Every row has a hidden score. How much higher is the second row's score than the first row's in each pair? 10 means about the same, 20 much higher and 0 much lower. The score is a weighted sum of the row's numbers plus the product of two more (or one squared), each taken from its middle value.
0.1 0.3 1.3 -0.2 1.2 1.0 1.0 1.4 0.3 1.6 0.7 2.0
0.6 -0.6 -0.5 0.7 -0.4 1.3 -0.2 -1.0 1.1 1.7 -0.9 1.6 -> 7
0.6 0.6 -0.9 0.8 -1.1 -1.3 -1.6 -1.2 0.6 -0.8 -0.2 -1.1
0.2 -0.8 0.4 0.3 0.5 1.2 1.3 0.7 0.3 1.4 -0.8 1.8 -> 4
0.2 -1.3 0.0 0.0 -0.1 1.1 0.4 -0.7 0.3 1.0 -1.0 1.1
1.0 -0.4 -1.0 0.2 -1.4 0.8 -0.8 -1.1 0.7 1.2 -1.0 0.2 -> 15
0.8 -0.7 -0.3 0.6 0.5 1.5 0.2 0.2 1.4 1.4 -0.9 1.4
-1.4 -0.1 -0.2 -1.4 0.1 -1.8 -0.6 0.3 -1.2 -1.5 0.3 -1.2 -> 11
0.5 0.3 1.0 0.1 1.3 1.3 1.7 1.6 0.7 1.9 0.4 2.5
-0.7 0.3 1.0 -0.5 1.1 0.1 1.3 1.2 -1.1 -0.6 0.5 0.5 -> 6
0.9 0.3 -1.6 1.0 -1.1 0.4 -1.2 -1.5 1.2 0.7 -1.0 -0.8
0.9 1.0 0.6 1.2 0.4 -0.8 0.0 0.3 1.2 -0.3 1.8 -0.9 -> 14
0.9 1.1 0.2 1.2 1.0 1.1 0.9 0.5 1.8 1.5 1.1 0.8
-0.1 0.9 1.1 -0.1 1.0 -0.3 0.9 1.3 -0.7 -0.8 1.3 -0.5 -> 6
-1.9 -0.1 0.7 -1.1 1.1 -0.5 0.9 1.0 -1.3 -0.6 -0.2 -0.2
0.6 -1.2 -0.5 -0.5 0.1 1.0 0.3 -0.6 0.2 1.1 -1.4 1.4 -> 9
0.8 0.6 -0.7 1.0 -0.8 -1.6 -1.8 -1.2 0.2 -1.0 -0.1 -1.1
0.1 0.7 1.1 0.5 1.0 1.0 1.3 1.4 -0.2 0.1 1.7 0.9 -> 8
0.5 1.1 1.1 0.6 1.2 1.2 1.5 1.8 0.2 0.9 2.0 1.0
-1.9 -1.7 0.1 -2.1 0.1 0.2 0.3 0.1 -1.1 -0.6 -1.1 -0.3 -> 5
0.5 -1.4 -1.7 0.4 -1.9 0.4 -1.5 -1.6 0.5 0.6 -1.2 0.0
-1.4 -0.2 0.8 -1.3 0.9 0.1 0.5 0.9 -1.1 -0.3 -0.1 -0.1 -> 6
-1.4 -0.7 0.6 -1.6 1.0 0.1 1.0 0.4 -1.4 -0.7 -0.7 0.2
0.6 1.0 1.1 0.1 1.1 -0.4 0.9 1.5 -1.0 -0.9 1.4 -0.3 -> 13
0.8 0.9 0.6 1.1 0.6 -0.3 0.1 1.3 1.0 -0.6 1.7 -1.0
-1.2 0.1 0.7 -1.3 0.6 -1.9 -0.2 0.2 -1.4 -1.4 0.7 -0.7 -> 10
-0.3 0.7 0.3 -0.1 0.8 -1.1 0.2 0.9 -0.8 -1.1 0.9 -1.1
0.9 1.1 0.5 0.9 0.4 -0.9 -0.4 0.1 0.5 -1.0 1.2 -0.9 -> 11
1.0 1.1 0.4 1.3 0.3 0.9 0.0 0.4 1.8 1.3 1.0 0.2
0.5 1.0 1.1 1.0 1.3 0.6 1.4 1.6 0.1 -0.1 1.8 0.0 -> 5
-0.4 -0.2 0.7 -1.4 1.0 0.6 0.8 0.7 -1.3 -0.2 -0.6 1.1
-0.8 0.0 0.9 -0.6 1.0 0.5 1.1 0.6 -1.2 0.2 -0.1 1.0 -> 14
0.3 -0.5 -0.9 0.0 0.1 1.0 0.5 -0.3 0.3 1.6 -1.1 0.6
0.8 0.5 -0.7 0.9 -1.3 -0.8 -1.0 -1.2 1.4 -0.3 -0.1 -1.0 -> 14
-0.6 0.3 0.6 -0.7 0.9 0.2 0.9 1.0 -1.1 -0.6 0.3 -0.7
-0.8 0.0 1.0 -0.8 1.0 0.7 1.2 1.1 -0.9 0.3 -0.2 0.8 -> 11
0.7 -0.1 -1.7 0.5 -1.0 0.8 -0.9 -1.1 1.1 0.9 -0.8 0.6
-1.0 0.2 1.0 -1.0 1.0 0.5 1.1 1.1 -1.0 -0.4 0.3 0.2 -> 5
0.6 -1.4 -1.7 0.2 -1.8 0.8 -0.7 -1.6 0.9 0.6 -1.1 -0.5
-1.0 0.1 0.7 -1.0 1.2 0.9 1.3 1.3 -1.0 0.2 0.1 0.7 -> 8
0.8 0.4 -1.0 1.1 -0.8 1.2 -1.1 -1.1 1.2 1.3 -0.6 0.0
-1.6 -0.3 0.6 -1.6 0.5 0.4 0.7 -0.1 -1.6 -0.1 -0.7 0.4 -> 6
0.4 0.9 1.3 0.6 1.5 1.3 1.4 1.6 0.7 1.3 1.6 2.3
0.4 -1.6 -1.4 -0.8 -1.4 1.0 -0.6 -1.1 0.7 1.2 -1.3 0.3 -> 9
0.6 0.5 -0.9 0.8 -1.3 -1.6 -1.8 -1.2 -0.6 -1.3 0.1 -1.2
0.6 1.1 0.9 1.1 0.5 -1.3 -0.6 1.0 0.0 -1.2 1.1 -1.0 -> 8
0.5 -0.4 0.9 0.1 0.6 1.2 1.1 0.3 0.2 1.4 -0.2 1.4
0.4 0.9 -0.2 1.0 -0.9 -1.3 -1.6 -0.1 0.3 -1.4 0.5 -1.2 -> 11
-1.6 0.0 0.4 -1.3 0.7 -1.2 0.3 0.9 -1.4 -1.4 -0.1 -0.9
0.0 0.6 0.5 0.7 1.0 -1.2 -0.1 1.3 -0.7 -1.0 1.5 -0.9 -> 16
-1.9 -1.3 0.1 -1.7 -0.2 -0.3 0.6 0.3 -1.3 -0.5 -1.1 -0.4
0.1 0.6 0.1 0.0 -0.7 -1.6 -1.3 -0.6 -1.1 -1.4 -0.4 -1.1 -> 12
-1.0 -1.3 0.5 -1.3 0.2 1.0 -0.1 -0.3 -1.3 0.4 -0.9 0.6
0.8 0.5 -0.6 1.1 -0.5 0.7 -0.6 -0.6 1.4 1.3 0.2 -0.1 -> 15
0.8 0.6 -1.1 0.9 -0.9 0.7 -0.3 -0.8 1.6 1.3 0.0 0.1
0.9 0.5 -0.1 1.1 -0.7 1.2 -0.2 -0.2 1.8 1.5 -0.5 0.9 -> 8
-1.0 -1.8 -2.2 -1.5 -2.1 -0.4 -1.7 -1.8 -0.6 -0.1 -1.2 -0.7
0.4 1.0 0.1 1.0 -0.4 -1.6 -1.5 -0.4 0.0 -1.4 0.0 -0.9 -> 4
0.7 0.4 1.2 0.1 1.1 1.5 1.5 1.4 0.4 1.4 0.8 1.8
-0.7 0.1 0.8 -1.4 1.0 -0.2 1.2 1.3 -1.3 -0.7 0.2 -0.1 -> 6
0.9 0.4 -0.5 1.2 -0.2 0.5 -1.2 -1.0 1.7 0.1 0.2 -0.7
-0.6 0.2 0.6 -0.4 0.8 -1.6 0.0 0.4 -1.4 -1.4 1.0 -0.7 -> 8
0.7 0.3 -1.7 0.9 -1.4 0.0 -1.6 -1.5 0.9 -0.7 -0.6 -0.7
0.5 -1.4 -1.7 0.3 -1.9 0.3 -1.5 -1.6 0.2 0.0 -1.3 -1.1 -> 11
0.1 0.9 1.0 1.2 0.9 -1.1 0.6 1.0 -0.3 -1.0 1.6 -0.4
0.6 -0.1 -1.9 0.3 -1.9 -0.3 -1.7 -1.5 0.6 -0.3 -1.3 -1.0 -> 8
-0.1 -1.3 -1.5 -0.5 -1.7 1.1 -0.4 -1.4 -0.5 0.7 -1.3 0.3
0.2 -0.8 -0.1 -0.3 0.6 1.1 0.9 -0.1 0.2 0.8 -0.7 1.4 -> 4
-0.5 0.4 1.1 -0.8 1.0 -1.3 0.8 1.4 -1.2 -1.1 0.9 -0.2
-1.4 0.7 0.8 -1.3 0.9 -0.8 0.8 1.3 -0.9 -1.1 0.0 -0.7 -> 5
0.9 1.0 0.2 1.0 0.2 0.6 -0.8 -0.2 1.4 0.7 0.9 -0.3
-1.1 -2.0 -0.8 -1.8 -0.2 0.6 -0.1 -1.1 -1.2 0.0 -1.0 -0.5 -> 4
0.6 0.4 -0.9 1.2 -0.9 0.1 -0.9 -1.2 1.5 0.4 -0.5 -0.8
-0.3 0.6 0.5 -0.2 0.7 -1.6 -0.4 0.5 -1.1 -1.3 0.9 -0.9 -> 12
-2.3 -1.6 0.6 -2.0 -0.3 -1.3 -0.1 -0.8 -1.6 -1.4 -1.1 -1.0
-0.6 0.5 0.6 -1.2 1.0 -0.7 1.0 1.0 -1.5 -1.0 -0.1 -0.5 -> 7
0.9 0.4 -0.7 1.1 -0.6 -0.3 -1.4 -1.2 1.2 0.1 0.0 -0.8
0.9 0.5 0.0 1.1 -0.5 1.2 0.0 -0.2 1.5 1.3 -0.1 1.2 -> 8
-0.6 0.0 1.1 -0.2 0.6 0.7 1.0 1.4 0.0 0.8 -0.4 1.3
0.7 -0.6 -1.4 1.0 -1.4 0.7 -0.6 -1.2 1.4 0.5 -0.8 -0.6 -> 10
0.6 1.0 1.1 1.0 1.3 0.4 1.1 1.5 0.1 -0.5 1.8 -0.4
-1.2 -1.8 -0.2 -1.7 -0.1 0.8 0.9 0.0 -1.1 0.4 -1.2 0.7 -> 9
-0.5 -1.1 -0.6 -0.7 0.1 0.9 0.8 -0.1 -1.1 0.9 -1.0 1.1
0.6 -0.7 0.5 -0.4 0.6 1.2 0.9 -0.6 0.6 1.4 -0.6 1.2 -> 9
0.9 0.6 0.0 1.3 -0.4 0.1 -0.7 -0.2 1.5 0.5 0.8 -0.3
-0.1 0.7 0.6 0.5 1.0 -1.4 0.5 0.7 -0.3 -0.9 1.5 -0.7 -> 8
0.7 1.1 0.9 1.2 0.7 -0.6 0.1 0.8 0.8 -0.3 1.6 -0.9
-1.3 -1.3 0.0 -1.8 0.6 0.3 0.8 0.2 -1.3 -0.3 -1.1 -0.4 -> 2
0.7 -1.1 -0.9 0.9 -1.1 0.9 -0.6 -1.1 1.4 1.1 -0.5 0.9
0.8 1.0 -0.1 1.3 -0.4 -1.0 -1.1 -0.4 1.2 -0.8 0.5 -1.0 -> 10
0.9 1.1 0.7 1.1 0.7 0.5 0.5 0.8 1.5 0.2 1.7 -0.5
1.0 0.7 0.4 1.2 0.3 0.8 0.5 0.1 1.9 1.6 1.0 0.9 -> 12
0.3 1.0 1.2 0.7 1.0 -0.8 0.6 1.2 0.6 -0.8 1.9 -0.3
0.2 1.1 1.1 0.1 0.8 -0.1 1.0 1.1 -0.5 -0.5 1.6 0.1 -> 9
0.2 0.9 0.6 1.1 0.2 -1.3 -0.6 0.4 0.6 -1.0 1.2 -1.1
0.7 -0.4 -1.8 0.6 -2.0 -1.7 -1.8 -1.5 0.5 -0.9 -0.7 -1.1 -> 10
0.7 0.5 0.7 0.7 0.5 1.1 0.6 -0.4 1.2 1.7 -0.7 1.6
0.8 0.5 -0.3 1.2 -0.9 -0.4 -1.1 -1.0 1.3 0.2 -0.1 -0.7 -> 14
-1.4 -2.0 -0.4 -1.9 -0.7 0.5 0.5 -0.8 -1.0 0.3 -1.2 0.5
0.4 0.7 -1.1 0.8 -1.3 -1.7 -1.6 -1.1 0.7 -1.2 -0.4 -1.1 -> 10
-0.7 -1.2 0.6 -1.3 0.5 1.0 0.9 0.6 -1.3 0.0 -1.0 0.5
0.9 0.8 -1.7 1.1 -1.0 -0.7 -1.9 -1.4 0.9 -0.7 0.2 -1.1 -> 17
-2.8 -2.0 -1.0 -2.2 -1.5 -1.4 -1.0 -1.2 -1.5 -1.4 -1.4 -0.8
-0.3 0.9 1.1 -0.1 0.8 -0.4 1.1 1.1 -1.2 -0.7 1.2 -0.3 -> 8
0.6 -0.3 -0.7 1.2 -0.7 0.7 -0.8 -1.2 1.4 0.8 -0.5 -0.2
0.5 1.1 0.9 1.1 1.0 -0.8 0.6 1.2 0.2 -1.1 1.7 -0.7 -> 10
0.6 0.0 0.2 0.8 0.2 0.8 0.3 -0.3 1.3 1.7 -1.2 1.8
0.6 1.0 0.6 0.9 0.5 -0.6 -0.2 0.2 0.5 -0.9 1.3 -0.6 -> 13
0.7 0.9 0.0 1.1 0.3 -0.8 -0.6 -0.1 0.8 -0.8 0.7 -0.8
0.2 0.6 1.0 -0.1 1.2 0.8 0.9 1.3 -0.9 0.3 0.1 1.4 -> 5
0.7 1.0 -0.1 1.1 -0.2 -0.9 -0.9 0.0 1.1 -0.8 0.8 -0.8
-1.8 -0.4 0.2 -1.3 0.4 -1.6 0.0 -0.3 -1.6 -1.4 -0.2 -0.9 -> 8
-1.1 -1.0 0.7 -1.3 1.1 0.4 1.0 1.2 -1.4 -0.2 -0.2 0.1
0.7 0.0 -0.4 0.2 -1.1 1.4 0.0 -0.7 0.7 1.5 -0.4 1.0 -> 15
0.2 -0.7 0.8 -0.1 0.4 1.1 0.8 0.0 0.6 1.3 -1.0 1.9
-0.2 0.7 0.5 0.5 0.6 -0.7 0.0 0.8 -0.8 -1.2 1.1 -0.8 -> 13
0.6 1.0 0.5 1.0 0.4 -1.1 -0.5 -0.3 0.4 -0.8 1.8 -0.8
-1.2 -1.7 -1.3 -1.1 -0.6 0.8 -0.5 -1.2 -0.3 0.8 -1.3 0.7 -> 6
0.5 -0.8 -1.9 0.1 -1.9 -0.2 -1.5 -1.7 0.1 0.5 -1.0 -1.0
0.3 0.5 1.3 0.5 1.3 1.2 1.1 1.5 0.5 1.4 0.8 2.4 -> 9
0.5 -0.2 -1.9 0.5 -1.9 -1.6 -2.0 -1.5 0.0 -1.1 -0.7 -1.1
0.9 1.0 -0.1 1.2 0.0 0.3 -0.5 -0.2 1.8 -0.2 1.4 -0.6 -> 10
-0.8 0.7 1.0 -0.8 0.8 -0.2 0.9 0.9 -1.1 -0.5 0.1 -0.4
-0.1 0.1 1.0 -0.5 1.3 1.0 1.2 1.4 -0.3 1.1 0.2 1.9 -> 14
-0.9 -0.7 0.6 -1.7 0.3 0.6 1.1 0.2 -1.3 0.7 -1.2 1.1
0.3 0.8 1.1 0.3 1.4 1.0 1.4 1.6 0.0 1.0 1.2 1.6 -> 13
0.6 0.9 0.5 0.9 0.5 -1.2 -0.5 0.5 0.6 -1.0 1.6 -0.9
0.6 1.0 1.0 0.6 1.3 0.5 1.4 1.6 -0.2 -0.3 1.4 0.1 -> 4
0.4 -0.6 -1.6 1.0 -1.2 0.1 -1.1 -1.5 1.1 0.6 -1.2 -0.6
0.8 0.8 0.1 1.2 -0.5 0.9 -0.7 -0.4 1.6 0.8 0.0 -0.2 -> 14
0.9 0.8 -0.2 1.2 -0.1 -0.5 -0.6 -0.3 1.5 -0.6 0.7 -0.8
0.5 0.9 0.7 0.5 1.1 -1.3 0.6 0.8 -0.3 -1.0 1.2 -0.8 -> 8
0.8 0.7 -0.4 1.1 -0.6 -1.2 -1.6 -0.8 0.3 -0.7 0.0 -1.0
0.2 0.8 1.0 -0.5 1.3 1.1 1.4 1.7 -1.0 0.8 0.6 1.5 -> 5
0.2 1.0 0.9 0.4 1.1 0.1 1.3 1.4 -0.6 -0.5 1.7 0.0
0.4 -1.7 -1.2 0.0 -1.7 0.8 -0.8 -1.3 0.4 0.9 -1.3 0.6 -> 11
0.5 -0.7 -1.6 0.8 -1.8 0.0 -1.7 -1.2 0.9 0.3 -1.1 -0.7
0.3 1.1 0.6 0.7 0.7 -1.2 0.1 1.2 -0.2 -1.0 1.0 -1.0 -> 8
-0.5 0.9 0.0 -0.3 0.0 -2.0 -0.7 -0.2 -1.1 -1.5 0.1 -0.9
-0.7 -1.2 0.5 -0.7 0.4 1.1 1.1 0.0 -0.2 1.1 -1.1 1.5 -> 6
0.4 -0.9 0.4 -0.8 0.5 1.3 0.4 -0.8 -0.1 1.5 -0.6 1.3
-1.5 -1.9 -1.5 -1.5 -1.4 0.4 -1.1 -1.7 -1.1 -0.1 -1.3 0.1 -> 12
0.8 0.6 -0.3 1.2 -1.0 1.2 0.3 -1.1 1.5 1.5 -0.2 -0.1
0.8 0.9 0.9 1.3 0.6 0.3 0.4 1.1 1.4 0.6 2.1 -0.4 -> 15
0.9 0.7 0.0 1.2 -0.1 0.7 -0.4 -0.5 1.8 1.2 0.8 0.0
-1.2 0.0 0.1 -1.0 0.3 -1.7 -1.2 -0.3 -1.3 -1.4 -0.2 -1.1 -> 6
0.8 0.4 -0.7 0.6 -1.2 -0.8 -1.5 -1.1 0.8 -0.9 -0.1 -1.1
0.3 1.0 0.9 0.2 0.3 -1.5 -0.6 0.1 -0.7 -1.2 0.7 -1.2 -> 10
0.4 1.0 0.3 0.7 0.0 -1.3 -1.0 0.3 -0.2 -1.0 0.6 -1.2
0.8 0.2 -1.1 0.8 -1.1 0.1 -1.1 -1.3 1.4 0.5 -0.3 -0.7 -> 11
0.8 0.8 -0.1 1.2 -1.1 0.0 -0.9 -0.4 1.2 0.4 0.9 -0.8
0.3 0.4 -1.7 -0.1 -1.5 -2.1 -1.9 -1.2 -0.6 -1.4 -0.4 -1.0 -> 9
0.2 0.9 0.9 0.5 1.0 -0.3 0.5 1.0 -0.1 -0.8 1.7 -0.9
-0.5 1.0 0.9 -0.3 1.0 -1.3 0.2 0.6 -1.2 -1.4 0.9 -0.9 -> 8
0.0 0.9 0.9 0.1 0.9 -1.3 0.5 0.8 -0.8 -1.2 0.8 -0.9
-0.6 0.6 0.1 -0.4 -0.7 -1.8 -1.5 -0.8 -1.0 -1.4 -0.2 -1.2 -> 12
0.6 -1.4 -2.1 0.0 -1.9 -1.4 -1.9 -1.5 0.1 -1.0 -0.8 -1.0
-1.1 -2.1 -1.7 -1.4 -1.1 0.6 -0.6 -1.2 -0.9 -0.1 -1.4 0.4 -> 8
-0.1 -0.8 0.4 -1.0 0.8 0.8 1.5 0.3 -1.0 0.8 -0.5 1.2
0.8 -1.2 -1.5 0.3 -1.2 0.9 -0.9 -0.9 0.5 1.5 -0.9 0.6 -> 15
-0.9 -0.8 0.3 -1.2 0.1 0.7 1.2 0.2 -1.1 0.5 -1.0 0.9
0.2 0.1 0.8 0.1 1.0 1.0 1.2 0.9 -0.1 1.4 -0.4 2.0 -> 11
0.9 1.0 0.4 1.0 -0.1 0.1 -0.8 -0.3 1.2 0.6 1.4 -0.7
0.4 0.8 1.1 0.5 0.8 0.6 1.3 1.7 -0.8 0.1 1.5 0.7 -> 5
0.7 1.0 1.1 0.9 1.2 0.3 1.1 1.5 1.1 -0.5 1.8 -0.5
0.2 0.9 -0.4 0.2 -0.6 -1.6 -1.1 0.1 -0.3 -1.2 0.5 -1.2 -> 11
0.9 -0.7 -0.8 1.2 -0.4 1.1 -0.2 -0.8 1.2 1.2 -0.5 0.4
-1.2 0.1 0.4 -1.2 0.7 -1.5 0.2 0.6 -1.2 -1.4 0.1 -1.0 -> 10
0.4 1.1 0.4 1.0 0.8 -1.3 -0.7 0.2 0.1 -1.1 0.9 -1.1
0.0 0.7 1.2 -0.1 1.0 1.1 1.3 1.4 -0.5 -0.2 1.5 1.0 -> 5
0.2 1.1 1.1 0.9 1.2 0.9 1.1 1.5 -0.1 -0.2 1.7 0.7
0.1 0.5 0.7 0.1 0.5 -1.3 0.6 0.9 -0.7 -1.1 1.1 -0.8 -> 13
-0.6 0.7 0.9 -0.1 0.9 -1.2 0.5 0.6 -1.3 -1.0 0.9 -0.7
0.8 -0.6 -0.1 0.5 0.2 1.3 0.9 -0.2 0.3 1.7 -1.2 1.9 -> 4
-1.0 -2.2 -0.7 -1.5 -0.4 1.0 0.0 -1.0 -1.3 0.5 -1.3 0.2
0.7 0.7 -0.7 1.0 -0.8 -1.6 -1.0 -0.5 0.5 -1.3 0.4 -0.9 -> 13
0.8 0.8 0.1 1.0 0.2 -1.2 -1.2 0.1 0.5 -1.1 0.9 -1.1
0.9 0.3 0.2 0.9 0.2 1.3 1.1 -0.2 1.3 1.8 -0.6 2.1 -> 4
-0.8 -2.1 -2.2 -1.8 -1.8 -0.3 -1.2 -1.7 -0.5 0.4 -1.4 -0.6
0.1 -0.1 -2.0 0.6 -1.7 -2.0 -1.8 -1.5 0.1 -1.3 -0.3 -1.2 -> 9
1.0 0.9 0.1 1.1 -0.3 0.4 -0.6 -0.3 1.6 0.4 1.0 -0.4
0.4 -0.7 -0.2 0.2 0.0 1.4 0.4 -0.4 1.1 1.3 -0.7 0.9 -> 5
-1.8 -0.7 0.7 -1.6 0.6 -1.0 0.0 0.2 -1.4 -1.0 -0.7 -0.7
0.3 -1.5 -0.8 -0.3 -0.2 1.2 0.6 -0.1 0.1 1.0 -1.0 1.4 -> 9
0.8 0.3 -0.9 0.5 -1.2 -0.5 -1.5 -1.2 1.1 -0.4 0.0 -0.8
1.0 0.8 -0.7 0.9 -0.5 0.1 -1.2 -1.0 1.3 0.8 -0.1 -0.4 -> 12
-0.4 0.5 -0.7 0.4 -0.8 -1.8 -1.4 -1.3 -1.1 -1.4 0.3 -1.1
0.8 0.7 -0.2 1.1 -0.6 -0.4 -1.2 -0.8 1.0 -0.5 1.3 -1.0 -> 9
-0.8 0.6 1.0 -0.6 1.2 0.7 1.2 1.2 -0.9 -0.1 0.2 0.5
-0.2 0.5 0.4 -0.1 -0.1 -1.6 -0.6 0.5 -1.1 -1.3 0.2 -1.1 -> 15
-0.7 -0.4 1.0 -1.3 1.0 -0.1 1.1 1.3 -1.2 0.5 -0.1 0.9
0.4 1.0 1.0 0.6 0.8 -1.0 0.5 1.1 -0.2 -1.0 1.0 -0.8 -> 8
0.6 -1.1 -1.8 0.1 -1.2 0.5 -1.2 -1.0 0.6 0.5 -1.3 -0.1
0.9 0.7 0.2 1.2 -0.5 0.6 -0.9 -0.9 1.4 0.5 0.5 -0.4 -> 12
0.7 0.1 0.3 0.6 0.6 1.1 0.6 0.3 1.8 1.6 -0.3 1.9
-0.5 -1.0 -0.2 -1.3 0.2 1.0 0.8 0.0 -0.8 0.9 -0.8 0.8 -> 9
-0.2 -1.1 0.2 -1.1 -0.3 0.9 0.8 -0.5 0.1 1.1 -1.3 1.1
-0.9 -2.4 -2.4 -1.5 -2.2 -0.8 -1.7 -1.8 -1.1 -0.4 -1.4 -1.1 -> 17
-0.5 0.0 0.8 -0.9 0.9 0.8 1.3 1.2 -0.7 0.7 -0.5 0.3
-0.4 0.7 0.9 -0.7 1.0 0.1 1.2 1.0 -1.3 -1.1 0.7 -0.3 -> 8
-1.7 -2.3 -2.0 -2.1 -1.6 0.7 -0.5 -1.0 -0.8 -0.2 -1.2 -0.5
-0.5 0.4 1.0 0.5 0.8 -1.0 0.5 0.7 -1.2 -1.2 0.7 -1.0 -> 8
-0.5 0.6 0.5 -0.2 0.5 -0.9 0.3 1.0 -0.7 -1.5 0.9 -0.8
0.3 -0.4 -0.2 -1.1 0.3 0.9 0.4 0.0 -0.1 1.1 -1.2 1.6 -> 11
-0.5 -1.2 -0.1 -0.9 0.4 1.1 0.8 -0.3 -0.8 0.7 -1.2 0.7
0.6 0.4 0.0 0.8 0.1 -1.7 -1.3 0.0 -0.1 -0.9 0.4 -1.2 -> 19
1.0 0.4 -0.2 0.7 -0.1 1.1 -0.2 -0.7 1.0 1.8 -1.0 1.0
0.9 1.1 0.4 1.2 0.8 -0.4 0.0 0.3 1.3 -0.9 1.5 -0.7 -> 11
0.0 -1.5 -1.0 -0.3 -1.2 1.0 -0.4 -1.5 0.3 1.2 -1.4 0.7
0.1 -0.3 -0.9 -0.6 0.0 1.3 0.3 -0.8 0.5 1.6 -0.9 1.6 -> 11
0.8 0.8 -0.4 1.2 -0.5 0.2 -0.8 -0.5 1.6 -0.3 0.4 -0.8
-0.4 0.0 0.9 -0.6 0.8 1.2 1.1 1.4 -0.8 0.8 -0.6 1.0 -> 5
0.4 -0.2 -1.8 1.0 -2.0 -1.6 -2.0 -1.5 -0.6 -1.0 -0.7 -1.1
-1.0 -0.6 0.7 -1.4 0.5 0.3 1.2 1.1 -0.9 -0.2 -0.8 0.6 -> 1
-0.9 -1.8 -0.4 -1.1 -0.8 1.1 0.2 -0.6 -1.2 0.9 -1.0 0.7
0.6 0.9 1.1 1.2 1.1 1.2 1.3 1.7 0.4 1.1 1.8 2.2 -> 11
0.7 -0.2 -1.3 0.8 -1.1 0.9 -0.7 -1.6 1.0 0.9 -0.9 -0.3
-0.1 -0.2 1.0 -0.3 0.9 1.1 1.3 1.1 -1.0 1.1 -0.3 1.3 -> 10
-0.2 -1.4 -0.5 -1.2 -0.3 1.1 0.5 -0.3 -0.3 1.0 -1.1 0.8
0.1 0.9 1.2 0.1 1.3 0.7 1.5 1.7 -0.2 0.9 1.3 1.4 -> 13
0.4 -0.6 -2.2 1.0 -2.2 -0.7 -2.0 -1.6 0.5 -0.2 -0.9 -1.1
0.1 -0.2 -2.0 0.0 -2.1 -1.6 -1.8 -1.3 0.3 -1.3 -1.0 -1.0 -> 8
0.4 0.2 -1.4 0.3 -1.4 -1.8 -2.0 -1.4 -0.1 -1.0 -0.7 -1.1
-1.4 -0.8 -1.5 -1.1 -1.1 -2.1 -1.6 -0.8 -1.5 -1.4 -0.8 -1.2 -> 11
0.1 1.0 0.1 0.5 0.0 -1.7 -1.3 -0.1 -0.3 -1.1 0.6 -1.1
-1.0 0.3 0.9 -1.0 1.0 -0.9 1.0 0.9 -1.3 -1.0 0.4 -0.6 -> 5
-1.9 -0.1 1.0 -1.4 1.1 -0.2 1.1 0.4 -1.1 -0.6 -0.3 -0.4
-0.1 1.1 1.1 0.4 1.2 -0.3 0.8 1.3 -0.3 -0.9 1.3 -0.6 -> 12
-0.8 -0.8 0.6 -1.2 0.5 0.9 1.2 0.6 -0.8 0.6 -1.0 1.2
-1.6 -2.2 -1.9 -1.4 -1.7 0.8 -0.7 -1.5 -0.8 0.3 -1.4 -0.5 -> 15
0.0 1.0 1.0 0.2 1.0 -0.1 1.1 1.3 -0.9 -0.7 1.2 -0.9
0.7 0.9 1.1 0.8 1.2 1.2 1.4 1.7 0.2 0.8 1.6 1.3 -> 13
1.0 1.2 0.3 1.2 0.2 0.9 0.6 0.1 1.8 1.6 0.9 0.7
0.7 1.1 -0.1 0.8 -0.3 -0.2 -0.8 -0.4 1.3 -0.5 0.6 -1.1 -> 7
-1.1 -0.1 1.0 -1.1 1.0 -0.3 1.3 1.1 -1.4 -0.5 -0.1 0.0
-1.5 -0.2 0.4 -1.5 0.8 1.0 1.1 0.6 -1.2 0.1 -0.5 0.2 -> 8
0.7 -0.2 -2.0 0.6 -2.0 -1.5 -2.1 -1.6 0.2 -0.9 -1.1 -1.1
0.3 0.9 1.0 0.7 0.9 -0.8 0.7 0.8 -0.2 -1.1 1.5 -0.8 -> 8
-0.1 -1.4 -0.7 -0.5 -0.4 1.2 0.2 -0.9 -0.3 1.6 -1.0 1.2
-1.0 0.1 1.0 -1.5 0.7 0.2 1.1 1.3 -1.2 -0.5 0.2 0.5 -> 4
0.8 1.0 0.0 1.2 -0.3 0.2 -0.4 -0.4 1.7 0.4 0.5 -0.2
0.1 -0.8 -0.6 0.0 -0.2 1.1 0.5 -0.6 0.4 1.1 -1.2 1.4 -> 5
